128 stands for zero in the data rows.
In each game, the first row plays the second. By how much does the first row win? 20 means about a draw, 40 a big win and 0 a big loss. Wins can go round in a circle. Each row has two weighted sums of its numbers, A and B, taken from their middle values. A row wins by its A times the other's B, less its B times the other's A.
np.array([106, 122, 141, 138, 137, 134, 127, 130, 131, 130, 139, 142, 129, 139, 136, 110])
np.array([125, 137, 115, 118, 130, 166, 136, 148, 108, 144, 105, 100, 104, 113, 146, 122]) -> 21
np.array([155, 143, 102, 100, 145, 72, 126, 118, 181, 174, 187, 173, 114, 122, 77, 148])
np.array([179, 105, 110, 108, 112, 156, 73, 159, 109, 156, 152, 141, 31, 166, 135, 78]) -> 14
np.array([123, 116, 105, 122, 143, 169, 170, 133, 148, 146, 88, 91, 119, 85, 181, 128])
np.array([104, 158, 106, 100, 102, 107, 113, 155, 118, 125, 91, 122, 128, 117, 170, 100]) -> 22
np.array([104, 150, 126, 121, 115, 125, 155, 136, 134, 134, 118, 105, 120, 140, 147, 125])
np.array([112, 157, 173, 141, 136, 126, 110, 132, 125, 132, 130, 155, 127, 150, 124, 128]) -> 21
np.array([130, 128, 108, 134, 136, 138, 146, 135, 133, 147, 133, 118, 130, 131, 135, 122])
np.array([134, 136, 181, 141, 151, 141, 109, 135, 157, 118, 125, 117, 126, 169, 154, 114]) -> 19
np.array([118, 104, 152, 96, 130, 156, 132, 144, 177, 140, 156, 128, 95, 113, 148, 139])
np.array([131, 121, 123, 108, 143, 147, 117, 107, 126, 136, 130, 126, 132, 138, 117, 110]) -> 13
np.array([110, 107, 137, 110, 127, 149, 125, 116, 127, 133, 132, 134, 128, 129, 110, 154])
np.array([115, 136, 104, 125, 152, 162, 150, 147, 118, 151, 103, 100, 117, 117, 154, 117]) -> 19
np.array([119, 142, 102, 129, 151, 148, 149, 135, 115, 143, 110, 112, 122, 125, 143, 125])
np.array([151, 162, 103, 138, 107, 127, 105, 124, 120, 171, 130, 142, 175, 137, 100, 135]) -> 21
np.array([99, 137, 132, 128, 90, 87, 110, 156, 107, 104, 137, 141, 137, 114, 115, 125])
np.array([146, 133, 105, 120, 122, 166, 101, 146, 74, 160, 119, 83, 96, 140, 134, 132]) -> 39
np.array([137, 138, 128, 131, 140, 147, 151, 130, 118, 139, 109, 86, 115, 135, 146, 128])
np.array([139, 117, 107, 129, 125, 141, 122, 133, 121, 139, 107, 119, 136, 98, 141, 149]) -> 21
np.array([132, 121, 138, 138, 118, 130, 132, 133, 114, 109, 146, 137, 126, 130, 100, 127])
np.array([120, 127, 113, 128, 148, 143, 124, 126, 140, 149, 131, 111, 132, 119, 142, 97]) -> 22
np.array([122, 136, 116, 125, 140, 153, 154, 140, 98, 143, 115, 111, 121, 124, 141, 124])
np.array([124, 126, 170, 114, 127, 134, 108, 160, 140, 109, 148, 119, 133, 133, 141, 152]) -> 20
np.array([151, 131, 117, 119, 133, 133, 135, 130, 119, 112, 115, 151, 136, 140, 126, 127])
np.array([130, 105, 134, 135, 132, 115, 147, 133, 129, 114, 162, 152, 131, 144, 109, 132]) -> 20
np.array([169, 120, 136, 104, 84, 132, 172, 127, 169, 89, 80, 114, 119, 117, 139, 95])
np.array([133, 140, 142, 145, 134, 138, 105, 132, 123, 113, 130, 136, 127, 114, 147, 164]) -> 16
np.array([154, 116, 107, 122, 149, 108, 136, 116, 106, 143, 110, 103, 113, 165, 136, 157])
np.array([176, 167, 187, 108, 154, 175, 56, 210, 151, 95, 178, 64, 121, 149, 146, 183]) -> 26
np.array([132, 132, 142, 176, 113, 123, 131, 78, 118, 74, 162, 147, 113, 119, 136, 185])
np.array([120, 127, 134, 143, 120, 111, 128, 125, 108, 106, 148, 166, 152, 125, 90, 137]) -> 25
np.array([134, 127, 109, 123, 145, 169, 144, 138, 135, 145, 100, 94, 127, 113, 166, 140])
np.array([122, 116, 136, 127, 128, 133, 131, 151, 148, 127, 154, 148, 139, 121, 127, 131]) -> 22
np.array([166, 158, 116, 128, 120, 134, 131, 147, 138, 144, 126, 144, 159, 139, 124, 117])
np.array([115, 71, 166, 105, 111, 129, 129, 88, 130, 140, 112, 125, 129, 146, 105, 172]) -> 20
np.array([123, 132, 168, 112, 118, 129, 145, 127, 118, 152, 94, 109, 114, 102, 128, 128])
np.array([129, 131, 122, 136, 140, 151, 136, 155, 131, 132, 126, 111, 132, 120, 140, 134]) -> 20
np.array([121, 126, 132, 143, 133, 128, 143, 140, 112, 127, 134, 129, 137, 132, 125, 129])
np.array([148, 139, 113, 115, 140, 139, 120, 135, 104, 117, 128, 153, 112, 139, 96, 132]) -> 19
np.array([137, 115, 118, 116, 139, 140, 140, 133, 122, 104, 129, 154, 138, 145, 120, 109])
np.array([128, 111, 123, 142, 135, 128, 148, 135, 119, 98, 132, 151, 144, 139, 110, 129]) -> 18
np.array([118, 135, 166, 158, 124, 120, 108, 128, 123, 143, 135, 160, 142, 183, 123, 120])
np.array([112, 126, 114, 122, 132, 126, 148, 134, 116, 131, 112, 102, 126, 146, 155, 138]) -> 21
np.array([121, 143, 141, 136, 138, 106, 120, 103, 119, 121, 140, 143, 126, 144, 113, 167])
np.array([133, 146, 112, 114, 155, 115, 144, 120, 129, 140, 129, 115, 114, 118, 113, 138]) -> 18
np.array([103, 111, 144, 107, 122, 153, 133, 113, 140, 146, 123, 134, 134, 115, 108, 129])
np.array([124, 137, 107, 124, 145, 162, 154, 131, 120, 145, 111, 93, 118, 120, 148, 112]) -> 16
np.array([125, 139, 126, 122, 138, 142, 121, 139, 117, 135, 123, 119, 141, 129, 132, 142])
np.array([133, 122, 124, 142, 138, 124, 105, 115, 115, 113, 141, 140, 148, 126, 102, 96]) -> 18
np.array([105, 141, 113, 125, 120, 124, 136, 135, 116, 125, 125, 127, 134, 142, 128, 131])
np.array([97, 150, 124, 102, 105, 113, 120, 134, 119, 124, 131, 122, 140, 140, 135, 145]) -> 19
np.array([149, 100, 160, 141, 131, 111, 119, 107, 180, 96, 159, 100, 156, 111, 102, 48])
np.array([123, 132, 118, 127, 140, 141, 147, 141, 117, 147, 113, 104, 126, 123, 136, 137]) -> 23
np.array([137, 129, 126, 137, 149, 121, 145, 128, 125, 122, 137, 142, 134, 141, 103, 153])
np.array([123, 151, 110, 115, 149, 125, 141, 121, 124, 141, 122, 122, 120, 122, 123, 144]) -> 16
np.array([107, 154, 92, 118, 151, 107, 109, 97, 151, 117, 128, 107, 132, 104, 128, 86])
np.array([137, 141, 139, 123, 117, 159, 192, 139, 141, 131, 89, 102, 107, 123, 136, 96]) -> 20
np.array([171, 127, 73, 78, 177, 86, 139, 134, 179, 161, 147, 144, 48, 125, 131, 118])
np.array([121, 118, 141, 134, 143, 137, 145, 126, 132, 125, 128, 134, 124, 149, 133, 101]) -> 22
np.array([128, 117, 140, 136, 130, 110, 135, 162, 127, 151, 123, 144, 120, 85, 147, 122])
np.array([141, 148, 108, 112, 136, 153, 134, 145, 121, 135, 103, 135, 127, 132, 130, 115]) -> 20
np.array([99, 88, 188, 124, 96, 115, 89, 99, 134, 119, 168, 177, 182, 123, 59, 146])
np.array([128, 120, 111, 122, 141, 149, 142, 139, 127, 138, 129, 113, 111, 133, 142, 117]) -> 20
np.array([125, 133, 132, 131, 138, 145, 124, 146, 118, 117, 138, 112, 123, 131, 128, 145])
np.array([144, 110, 119, 158, 111, 139, 115, 71, 149, 82, 145, 153, 121, 96, 135, 170]) -> 25
np.array([112, 131, 106, 127, 149, 159, 161, 152, 128, 151, 114, 107, 109, 110, 155, 112])
np.array([131, 159, 86, 131, 140, 169, 149, 139, 130, 192, 94, 84, 132, 120, 175, 119]) -> 21
np.array([105, 133, 132, 126, 131, 139, 149, 137, 114, 131, 125, 130, 131, 124, 134, 122])
np.array([137, 163, 179, 131, 142, 116, 96, 166, 123, 101, 146, 137, 160, 95, 125, 152]) -> 20
np.array([125, 122, 113, 125, 142, 152, 145, 135, 124, 143, 116, 118, 137, 114, 139, 132])
np.array([132, 84, 119, 132, 118, 101, 149, 161, 167, 91, 188, 187, 112, 122, 117, 99]) -> 22
np.array([105, 131, 121, 120, 118, 114, 133, 133, 119, 107, 136, 135, 137, 143, 128, 123])
np.array([114, 169, 120, 86, 153, 95, 115, 87, 144, 138, 126, 124, 93, 94, 109, 156]) -> 19
np.array([123, 132, 137, 126, 138, 103, 133, 138, 115, 126, 127, 136, 127, 97, 122, 142])
np.array([126, 127, 130, 125, 124, 137, 150, 129, 125, 135, 122, 127, 120, 128, 119, 123]) -> 20
np.array([123, 102, 144, 139, 144, 130, 124, 130, 134, 119, 148, 140, 134, 147, 116, 105])
np.array([190, 35, 93, 122, 164, 79, 121, 89, 119, 116, 92, 85, 130, 186, 171, 187]) -> 16
np.array([72, 155, 102, 102, 67, 90, 121, 139, 143, 105, 124, 116, 140, 132, 164, 123])
np.array([101, 143, 117, 131, 130, 124, 138, 153, 115, 138, 105, 111, 128, 101, 156, 115]) -> 22
np.array([105, 131, 141, 125, 140, 132, 113, 127, 137, 166, 109, 124, 95, 176, 176, 99])
np.array([81, 165, 109, 91, 97, 113, 89, 133, 112, 156, 90, 94, 96, 179, 181, 81]) -> 22
np.array([112, 120, 158, 156, 135, 117, 135, 133, 121, 113, 138, 164, 141, 140, 120, 123])
np.array([183, 163, 81, 175, 101, 120, 111, 83, 130, 194, 122, 98, 148, 153, 155, 161]) -> 15
np.array([149, 134, 116, 130, 42, 90, 81, 140, 135, 130, 174, 165, 187, 167, 71, 138])
np.array([101, 131, 116, 127, 128, 134, 136, 134, 123, 121, 128, 117, 133, 124, 137, 115]) -> 23
np.array([114, 147, 133, 120, 157, 114, 126, 118, 133, 148, 108, 127, 101, 155, 154, 103])
np.array([74, 151, 151, 130, 97, 108, 104, 133, 127, 122, 105, 143, 123, 182, 172, 114]) -> 17
np.array([111, 119, 137, 144, 132, 123, 147, 125, 114, 116, 145, 149, 141, 136, 106, 132])
np.array([112, 122, 131, 141, 127, 128, 142, 139, 118, 110, 141, 140, 141, 124, 116, 145]) -> 20
np.array([193, 178, 193, 138, 82, 153, 219, 124, 202, 143, 47, 27, 71, 110, 145, 100])
np.array([43, 100, 173, 61, 86, 172, 105, 55, 146, 149, 114, 152, 125, 90, 104, 159]) -> 18
np.array([144, 86, 134, 146, 131, 81, 135, 115, 114, 90, 151, 149, 153, 166, 96, 162])
np.array([149, 120, 129, 130, 121, 119, 132, 137, 127, 109, 143, 162, 153, 139, 97, 118]) -> 19
np.array([127, 133, 142, 150, 121, 135, 136, 142, 114, 130, 121, 124, 113, 131, 124, 130])
np.array([138, 180, 92, 116, 63, 111, 118, 148, 132, 198, 105, 104, 167, 147, 148, 124]) -> 18
np.array([150, 101, 114, 149, 114, 131, 124, 132, 139, 120, 130, 150, 161, 117, 115, 149])
np.array([132, 88, 137, 112, 149, 113, 134, 98, 99, 147, 117, 115, 122, 179, 137, 169]) -> 22
np.array([97, 141, 139, 112, 88, 81, 98, 156, 101, 118, 122, 144, 137, 109, 126, 129])
np.array([169, 96, 135, 90, 87, 151, 70, 138, 84, 106, 131, 148, 83, 143, 84, 125]) -> 34
np.array([113, 155, 134, 154, 131, 137, 133, 116, 124, 120, 132, 142, 121, 112, 142, 127])
np.array([128, 133, 128, 137, 124, 145, 170, 127, 125, 139, 109, 107, 118, 133, 129, 112]) -> 19
np.array([136, 132, 138, 134, 121, 143, 174, 122, 147, 145, 117, 113, 125, 128, 123, 121])
np.array([138, 130, 117, 139, 121, 110, 135, 131, 122, 129, 146, 160, 160, 137, 99, 147]) -> 24
np.array([105, 122, 132, 138, 134, 122, 91, 114, 130, 117, 147, 140, 163, 107, 113, 94])
np.array([127, 128, 105, 140, 150, 156, 123, 119, 118, 159, 116, 102, 144, 130, 133, 101]) -> 23
np.array([124, 111, 146, 152, 113, 114, 135, 143, 123, 112, 155, 165, 162, 112, 105, 138])
np.array([142, 142, 99, 98, 171, 92, 117, 92, 131, 142, 118, 110, 106, 118, 104, 152]) -> 19
np.array([160, 72, 139, 99, 96, 129, 94, 123, 90, 91, 149, 142, 105, 160, 79, 142])
np.array([142, 169, 143, 144, 140, 148, 100, 106, 146, 99, 143, 117, 109, 123, 143, 175]) -> 39
np.array([120, 142, 110, 124, 137, 145, 136, 138, 109, 151, 110, 118, 123, 134, 131, 134])
np.array([119, 149, 136, 133, 155, 152, 124, 124, 111, 153, 98, 122, 104, 164, 166, 116]) -> 20
np.array([103, 160, 108, 133, 147, 160, 155, 151, 113, 150, 102, 108, 118, 102, 157, 128])
np.array([114, 137, 129, 153, 144, 145, 141, 129, 134, 130, 126, 133, 125, 129, 140, 123]) -> 21
np.array([146, 171, 88, 126, 133, 153, 134, 144, 120, 187, 84, 86, 111, 96, 173, 126])
np.array([124, 138, 126, 118, 150, 111, 138, 122, 125, 122, 143, 143, 130, 126, 92, 141]) -> 23
np.array([121, 111, 121, 137, 137, 142, 149, 130, 121, 132, 118, 125, 131, 119, 135, 143])
np.array([120, 134, 143, 146, 127, 101, 122, 149, 101, 124, 129, 163, 143, 92, 113, 137]) -> 21
np.array([116, 136, 106, 60, 81, 121, 100, 130, 148, 82, 109, 156, 144, 159, 127, 98])
np.array([136, 136, 109, 109, 161, 115, 141, 119, 137, 128, 137, 124, 111, 113, 100, 119]) -> 21
np.array([120, 114, 130, 122, 106, 146, 133, 127, 124, 153, 130, 137, 151, 124, 108, 134])
np.array([121, 168, 208, 149, 170, 154, 87, 152, 129, 139, 118, 129, 111, 189, 173, 133]) -> 20
np.array([135, 171, 81, 119, 156, 148, 144, 114, 133, 134, 94, 109, 91, 97, 157, 131])
np.array([128, 106, 115, 144, 146, 134, 136, 130, 132, 109, 138, 126, 143, 122, 128, 99]) -> 16
np.array([138, 93, 177, 148, 142, 90, 108, 123, 121, 90, 163, 151, 145, 201, 107, 164])
np.array([107, 69, 194, 96, 90, 129, 140, 109, 182, 135, 167, 169, 109, 115, 92, 121]) -> 16
np.array([130, 72, 139, 127, 122, 112, 94, 114, 184, 156, 127, 151, 97, 176, 184, 120])
np.array([122, 117, 124, 130, 131, 138, 153, 125, 114, 132, 129, 127, 137, 140, 116, 127]) -> 21
np.array([126, 180, 99, 95, 192, 114, 150, 120, 134, 153, 105, 98, 82, 83, 124, 141])
np.array([114, 145, 118, 127, 135, 133, 149, 137, 105, 141, 121, 124, 126, 101, 128, 129]) -> 17
np.array([105, 148, 167, 144, 135, 126, 119, 123, 117, 148, 128, 149, 128, 156, 127, 126])
np.array([123, 130, 166, 125, 109, 136, 171, 118, 136, 136, 109, 112, 111, 114, 106, 125]) -> 20
np.array([156, 159, 98, 116, 132, 132, 139, 125, 132, 160, 121, 139, 142, 125, 109, 128])
np.array([81, 134, 130, 79, 86, 26, 0, 118, 182, 21, 177, 49, 220, 193, 172, 80]) -> 22
np.array([115, 153, 101, 90, 124, 112, 127, 133, 127, 155, 127, 111, 112, 139, 125, 131])
np.array([121, 128, 128, 135, 149, 128, 144, 132, 119, 127, 140, 128, 125, 122, 113, 136]) -> 20
np.array([116, 153, 117, 123, 142, 140, 142, 134, 113, 150, 106, 105, 132, 127, 145, 113])
np.array([132, 128, 163, 144, 108, 116, 174, 123, 148, 110, 125, 124, 122, 122, 106, 117]) -> 20
np.array([134, 82, 141, 146, 115, 101, 116, 127, 145, 109, 188, 177, 139, 127, 97, 130])
np.array([112, 141, 98, 120, 140, 153, 163, 137, 131, 145, 110, 81, 112, 121, 175, 109]) -> 22
np.array([127, 153, 106, 119, 143, 150, 130, 132, 119, 144, 104, 119, 130, 126, 143, 112])
np.array([135, 147, 101, 119, 50, 104, 91, 150, 110, 148, 128, 123, 161, 113, 124, 137]) -> 20
np.array([154, 111, 115, 136, 106, 151, 112, 158, 92, 116, 144, 102, 85, 115, 109, 113])
np.array([117, 144, 112, 130, 147, 142, 147, 133, 124, 144, 116, 123, 127, 114, 138, 124]) -> 26
np.array([107, 139, 111, 128, 117, 131, 140, 127, 123, 107, 130, 138, 137, 127, 137, 134])
np.array([107, 132, 133, 132, 133, 133, 139, 135, 119, 132, 134, 125, 137, 129, 135, 142]) -> 19
np.array([150, 195, 45, 95, 60, 128, 90, 139, 155, 219, 100, 88, 178, 180, 170, 102])
np.array([78, 159, 126, 89, 29, 61, 164, 147, 174, 89, 95, 83, 121, 147, 154, 84]) -> 28
np.array([121, 127, 150, 143, 111, 129, 156, 130, 137, 106, 132, 142, 132, 116, 100, 120])
np.array([144, 116, 169, 144, 127, 62, 104, 165, 92, 136, 121, 170, 141, 44, 126, 130]) -> 24
np.array([157, 145, 149, 124, 92, 65, 78, 125, 116, 176, 126, 175, 167, 88, 91, 156])
np.array([157, 166, 126, 171, 98, 137, 112, 124, 148, 137, 151, 150, 168, 126, 119, 164]) -> 13
np.array([148, 113, 126, 133, 99, 139, 98, 141, 100, 106, 148, 142, 114, 129, 104, 125])
np.array([147, 121, 106, 140, 131, 136, 112, 119, 131, 145, 139, 115, 166, 125, 116, 104]) -> 24
np.array([148, 100, 121, 130, 102, 148, 106, 143, 102, 123, 156, 102, 85, 132, 111, 116])
np.array([142, 144, 118, 132, 127, 140, 145, 135, 139, 167, 116, 106, 131, 122, 138, 127]) -> 30
np.array([100, 88, 173, 118, 114, 142, 109, 111, 116, 127, 133, 149, 125, 152, 102, 145])
np.array([129, 151, 138, 143, 127, 141, 119, 129, 135, 112, 146, 143, 150, 127, 132, 157]) -> 19
np.array([146, 131, 109, 139, 116, 139, 104, 117, 114, 130, 127, 130, 89, 78, 145, 144])
np.array([137, 161, 233, 120, 163, 158, 69, 164, 163, 120, 136, 112, 134, 156, 155, 166]) -> 23
np.array([121, 122, 130, 152, 128, 133, 111, 101, 124, 122, 149, 135, 162, 130, 115, 105])
np.array([130, 169, 129, 97, 167, 128, 136, 121, 141, 138, 128, 108, 106, 116, 119, 151]) -> 30
np.array([105, 101, 144, 122, 125, 134, 143, 116, 121, 130, 142, 146, 142, 127, 109, 134])
np.array([119, 134, 140, 136, 133, 134, 118, 137, 126, 100, 150, 147, 151, 131, 116, 154]) -> 21
np.array([143, 127, 150, 122, 142, 144, 119, 145, 139, 91, 145, 146, 151, 145, 116, 146])
np.array([131, 110, 152, 151, 115, 111, 140, 114, 155, 104, 134, 94, 146, 104, 110, 63]) -> 25
np.array([139, 130, 147, 131, 110, 107, 159, 122, 143, 123, 147, 133, 142, 130, 92, 136])
np.array([115, 111, 178, 159, 134, 114, 140, 126, 135, 121, 149, 166, 116, 173, 120, 87]) -> 23
np.array([149, 151, 134, 175, 97, 111, 101, 84, 123, 122, 149, 170, 138, 123, 128, 153])
np.array([120, 133, 129, 133, 140, 138, 128, 127, 118, 142, 125, 138, 133, 148, 128, 132]) -> 22
np.array([96, 114, 151, 130, 141, 142, 115, 116, 123, 135, 122, 139, 134, 150, 119, 114])
np.array([139, 100, 110, 122, 130, 139, 108, 122, 143, 116, 109, 125, 154, 86, 136, 123]) -> 20
np.array([143, 98, 117, 137, 108, 103, 110, 131, 79, 114, 139, 119, 118, 172, 113, 157])
np.array([119, 160, 113, 109, 169, 107, 162, 126, 129, 129, 126, 127, 118, 94, 108, 134]) -> 21
np.array([141, 124, 108, 139, 114, 147, 106, 151, 101, 132, 132, 116, 120, 121, 109, 122])
np.array([149, 142, 110, 147, 99, 122, 124, 118, 136, 152, 150, 157, 178, 156, 99, 143]) -> 17
np.array([115, 135, 116, 130, 142, 148, 141, 124, 109, 137, 124, 117, 131, 128, 131, 131])
np.array([145, 67, 97, 124, 143, 162, 86, 99, 173, 116, 93, 82, 153, 58, 175, 102]) -> 13
np.array([144, 138, 146, 145, 114, 117, 126, 108, 150, 151, 104, 78, 134, 90, 113, 40])
np.array([143, 115, 96, 125, 151, 140, 129, 120, 131, 139, 113, 96, 139, 134, 152, 86]) -> 20
